Each path below is one point turned by a fixed rotation once a step. After each direction that follows a path, write how fast that rotation turns it, in degrees a step (0 if it stays still).
Each turn is a multiple of 5 degrees from 10 to 175, or 0.
Each row of a path follows its step; steps can be skipped.
Path 1:
step 2: -7.1	-2.1	-8.4	-2.4	9.2	-13.5	1.5	8.5	14.8	-6.1	-4.5	3.2	-11.8	-2.0	-8.3	1.0	-6.4	17.6	-4.2	-3.4	-4.9	-9.2	2.9	-7.1	-2.6	-10.4	2.3	-17.4	-2.6	8.6	-13.3	0.0	0.1	-1.9	-11.5	-4.4	-12.0	-11.3	12.8	-4.2	10.0	17.1	7.7	9.2	0.5	12.4	-2.5	2.8	2.4	-0.8	-12.8	25.2	-2.0	4.2	24.6	-4.1	2.1	22.3	0.7	19.4	-9.0	-0.2	-0.6	6.6	-4.4	-1.2
step 3: -4.8	4.6	4.2	2.4	-2.6	-3.8	-10.8	-20.8	2.7	-11.3	-8.9	3.4	7.0	-0.3	12.1	5.6	1.5	3.0	7.5	-28.1	-12.2	-4.9	6.7	1.2	6.6	-17.7	-3.4	7.3	-8.1	10.2	-18.9	-20.1	-7.2	9.4	1.6	2.3	-0.2	-3.8	15.5	-5.1	12.2	8.7	16.5	0.1	0.6	-6.0	0.8	-14.4	5.4	0.3	-6.4	8.2	14.2	3.8	14.0	-13.6	-3.9	12.8	3.4	-5.1	-13.3	8.7	-0.4	-8.6	-3.8	2.3
step 9: 3.1	-6.3	14.4	-6.7	10.7	-13.1	-11.1	20.0	9.5	17.1	7.6	-5.4	-17.7	-3.8	-10.4	8.7	4.5	19.7	-5.7	-2.5	8.9	-5.3	4.1	-10.3	3.9	-6.0	11.2	8.1	13.9	4.7	-9.6	8.9	10.7	-6.7	0.3	-0.9	0.1	-2.4	0.2	-9.3	15.1	12.3	8.9	1.1	-4.1	-6.7	-2.5	-4.6	1.2	3.0	-14.8	-2.8	3.3	-18.7	18.5	-2.6	-0.5	-4.1	-0.7	11.6	-5.1	-10.4	-17.4	-6.7	12.8	-5.6
step 15: -5.6	-2.4	-7.6	-0.1	3.8	4.3	16.7	12.4	-0.7	-21.1	-7.7	6.7	1.4	1.1	6.0	-8.0	-4.1	14.1	1.4	-3.6	-13.9	4.1	-0.8	-22.3	15.8	-5.8	-6.2	-0.4	-12.8	6.3	-4.7	-10.1	-7.6	4.7	1.9	5.6	3.4	-0.2	19.0	-12.3	18.9	2.1	8.9	-1.0	-1.5	-5.5	1.3	-0.8	-4.2	15.8	-13.9	19.1	10.6	4.1	6.0	-3.8	-0.3	15.5	4.3	0.5	-9.2	14.3	-0.1	15.9	2.4	-9.0
step 17: -2.0	6.8	2.1	6.7	12.6	-19.2	6.5	5.0	-7.5	10.5	-12.5	-4.1	-19.8	-13.1	-9.9	1.7	-4.4	-4.3	7.3	-0.9	-19.5	-10.2	4.4	-14.2	3.1	5.7	-1.5	0.1	-3.1	0.9	-13.6	-0.3	5.3	-7.4	-15.6	-3.9	5.3	1.5	-0.3	1.4	15.5	4.3	9.5	-7.4	-6.5	1.6	-0.7	-5.8	9.7	4.9	2.9	5.7	-5.2	-10.8	14.8	0.0	8.0	17.9	10.9	16.4	-8.1	10.8	-18.6	-21.5	4.0	-0.4
step 20: -7.3	-3.1	8.3	-3.0	9.5	-5.6	-4.9	-11.7	11.7	-18.1	-7.4	6.9	-5.4	3.1	2.0	-0.2	-0.1	14.0	4.1	-3.5	-8.5	-7.4	-7.5	-13.8	4.3	-17.3	19.0	-2.3	-0.2	12.2	-16.2	7.8	3.3	7.5	-22.7	4.0	3.5	9.9	15.1	-10.6	3.6	1.1	24.5	-9.3	8.6	3.5	11.3	-5.9	-1.9	10.9	-12.2	0.8	-0.1	8.5	9.6	-8.4	5.3	4.7	-6.9	7.7	-14.6	6.5	-5.4	-9.2	-0.4	-3.5
step 27: 3.8	-16.6	-7.1	-8.1	4.6	-13.7	4.6	4.7	-1.7	-4.6	-11.5	21.6	-13.1	-6.7	-11.6	-8.6	4.7	21.7	-1.5	1.3	-8.7	-15.3	0.2	-10.3	-0.2	-4.1	-4.7	4.0	-5.3	10.6	-14.8	10.6	-5.1	6.9	3.8	-5.6	-3.3	-2.4	7.3	-13.6	21.0	23.8	3.2	2.1	-1.6	5.0	1.2	5.8	-4.2	13.5	-15.7	4.7	-2.7	-8.3	14.2	-3.2	5.6	0.8	-0.7	2.8	7.2	-1.5	-7.0	5.0	16.0	1.1
step 28: -11.3	-4.9	4.7	-1.7	1.6	-6.9	-9.4	0.8	7.8	-19.2	-16.1	2.3	-7.5	-4.1	2.0	-3.1	5.2	3.2	-7.6	-17.4	-8.7	-9.6	-8.6	2.7	-1.5	-1.9	7.0	4.0	-11.0	-7.9	-5.1	-17.9	-5.4	22.7	-8.8	-5.6	-4.6	-3.9	23.0	-8.0	21.3	-6.9	0.8	-7.5	-3.2	0.3	-9.7	-2.3	-7.2	3.9	2.9	11.0	11.1	-7.9	7.6	-18.1	2.6	12.5	9.7	8.8	-8.3	4.6	-6.7	-5.7	6.0	-13.3
step 30: 7.1	0.2	-7.6	19.0	5.1	-12.8	4.2	2.5	-11.2	7.9	-17.5	2.7	-12.6	2.4	-9.2	2.9	1.4	-2.2	14.2	-2.9	-14.6	-0.4	-2.8	-8.6	11.2	-9.0	-9.1	-0.4	-6.5	19.3	-6.2	-8.1	-2.4	0.7	-18.1	5.6	3.2	4.9	-3.5	-16.4	10.9	10.5	15.7	-5.3	16.0	-16.8	10.1	-13.6	-1.0	2.2	-5.4	2.7	9.3	-2.5	0.0	-9.5	-4.9	10.6	19.0	7.1	-6.1	3.1	-2.2	9.5	9.3	7.2
-0.4	-0.2	1.4	0.1	-0.3	-2.1	-0.1	-1.0	1.9	2.0	-3.5	-0.1	1.5	2.9	1.9	-2.6	-5.0	-0.9	-3.5	-0.8	3.8	3.2	-1.2	-5.5	1.1	-4.5	2.4	1.3	-1.2	-2.8	-4.0	5.3	0.0	-4.0	-0.3	-2.7	0.5	-0.5	-1.4	2.0	-5.3	-1.7	1.5	0.7	0.3	-3.0	-1.7	-1.8	0.1	-4.6	-1.8	-4.3	1.9	2.5	-1.8	-0.7	3.7	3.6	-5.8	-1.4	-4.5	-1.5	-1.5	-4.2	0.9	2.3 | 25
-0.7	0.5	-4.3	2.4	0.2	0.5	-2.1	1.6	-2.3	2.0	1.2	-1.9	1.1	1.4	-3.4	4.4	-1.3	-2.8	1.2	-0.1	0.4	0.7	-6.5	-4.1	-0.7	-4.0	-4.0	2.0	5.2	0.9	1.3	-0.2	0.6	-1.0	1.9	2.3	-6.7	-1.3	0.8	2.5	-0.2	1.5	-2.7	3.3	0.4	-3.5	0.4	-0.6	2.9	-3.4	-0.2	1.6	-7.1	0.2	1.0	-0.2	-0.9	0.6	1.2	7.6	-2.6	1.8	1.1	0.9	3.5	0.9 | 90
-3.3	-1.9	4.2	0.3	-1.2	1.9	-0.7	-0.7	-1.4	0.0	5.8	-3.9	-1.7	1.2	-1.4	2.0	0.0	-3.1	0.5	2.3	-1.7	0.7	-0.6	1.8	2.9	-2.6	-3.4	1.5	-1.2	-0.9	-2.3	-0.3	1.6	0.6	-0.5	4.7	5.5	2.9	0.9	-4.2	-4.3	-3.0	-2.0	-6.0	-1.4	1.6	0.0	-2.4	0.3	0.9	-1.3	0.1	-0.9	0.4	2.5	-3.3	-3.7	2.0	1.4	1.5	0.2	1.4	1.0	-8.1	0.0	6.6 | 85
-0.2	5.1	0.6	-2.2	0.9	1.7	-4.8	-1.8	2.0	0.4	1.5	5.2	-0.9	1.2	-0.7	-3.0	-3.0	-3.4	0.7	-2.3	-0.1	-1.0	2.3	1.3	-4.5	3.8	5.4	-1.5	-0.6	-1.6	0.4	-0.9	-3.1	3.0	-0.1	0.8	-1.6	1.6	0.3	5.0	3.0	1.9	-2.3	1.1	-0.6	2.2	1.4	-1.2	3.9	0.8	-0.4	-0.3	-0.1	-5.2	0.7	-4.1	-2.8	2.5	-4.4	1.8	-0.8	5.7	-3.2	-3.7	2.7	4.5 | 100
0.4	-3.9	-3.0	-2.2	-5.0	-2.8	-4.6	-3.2	-1.9	0.2	1.4	1.3	1.7	0.3	1.5	3.2	2.6	-4.1	-3.1	-1.7	-0.8	-3.4	-5.5	2.7	-1.6	-1.7	2.8	2.2	-0.4	0.6	-0.2	3.3	-2.1	1.8	-4.4	-3.8	5.5	-1.9	5.9	2.9	-0.4	3.5	-1.3	0.2	5.6	0.0	1.9	0.4	-5.2	-0.6	-0.9	-0.9	-1.9	-0.1	4.4	0.5	1.7	1.8	0.1	-2.0	2.7	1.0	1.3	0.5	-0.7	-0.2 | 45
-1.2	1.1	0.2	-1.1	-0.6	1.1	3.6	0.6	-5.2	-3.4	-0.8	4.2	-0.3	-0.4	-0.5	-3.5	-6.0	-2.3	1.4	-5.0	2.2	3.8	-1.5	2.5	2.1	-2.1	-0.6	-0.9	-0.8	0.6	-0.3	-2.7	-4.2	1.3	0.0	3.8	-0.2	-1.7	0.2	-0.5	0.1	2.2	4.0	-0.1	5.1	2.6	3.6	1.3	-4.7	3.6	0.5	-5.8	-1.5	0.1	-1.5	2.3	-1.1	-1.7	3.4	4.4	-4.4	-2.9	0.1	-4.0	-0.6	-2.4 | 145
2.9	2.3	-1.5	3.7	0.8	-0.6	-2.4	2.5	-1.2	0.4	-2.1	1.8	1.4	-2.7	0.8	1.2	-2.6	-4.4	-0.5	-2.3	-5.4	-2.2	4.1	1.9	-0.9	0.3	-1.4	2.3	-3.4	-0.9	-2.5	-4.7	3.3	4.3	-0.8	1.8	-0.5	-2.1	1.7	-2.9	-2.5	-1.5	-2.9	2.7	3.1	-3.7	-1.5	-5.2	-0.2	-6.0	2.4	-0.4	2.8	-0.3	-1.3	2.9	-1.5	-1.2	1.2	-4.1	0.8	-2.6	0.6	-3.0	6.7	-2.3 | 160
2.2	-0.5	-6.1	-2.4	3.5	-0.2	-2.5	-1.6	2.3	-1.3	5.0	-2.1	0.6	-1.3	-1.5	2.5	1.6	5.7	-3.7	-1.5	-0.4	2.0	2.1	-1.4	-1.4	1.4	-3.3	3.5	-3.0	-2.2	-5.4	-2.3	-3.1	-1.2	5.8	3.4	0.9	-1.4	6.2	1.5	3.5	-2.3	0.2	-0.8	-2.2	-1.9	2.3	2.7	-2.5	1.4	-1.8	-1.2	-2.2	-1.9	-0.3	-1.7	2.3	-1.4	-2.0	-2.9	-4.3	-2.2	-2.0	-2.5	0.7	-1.6 | 60
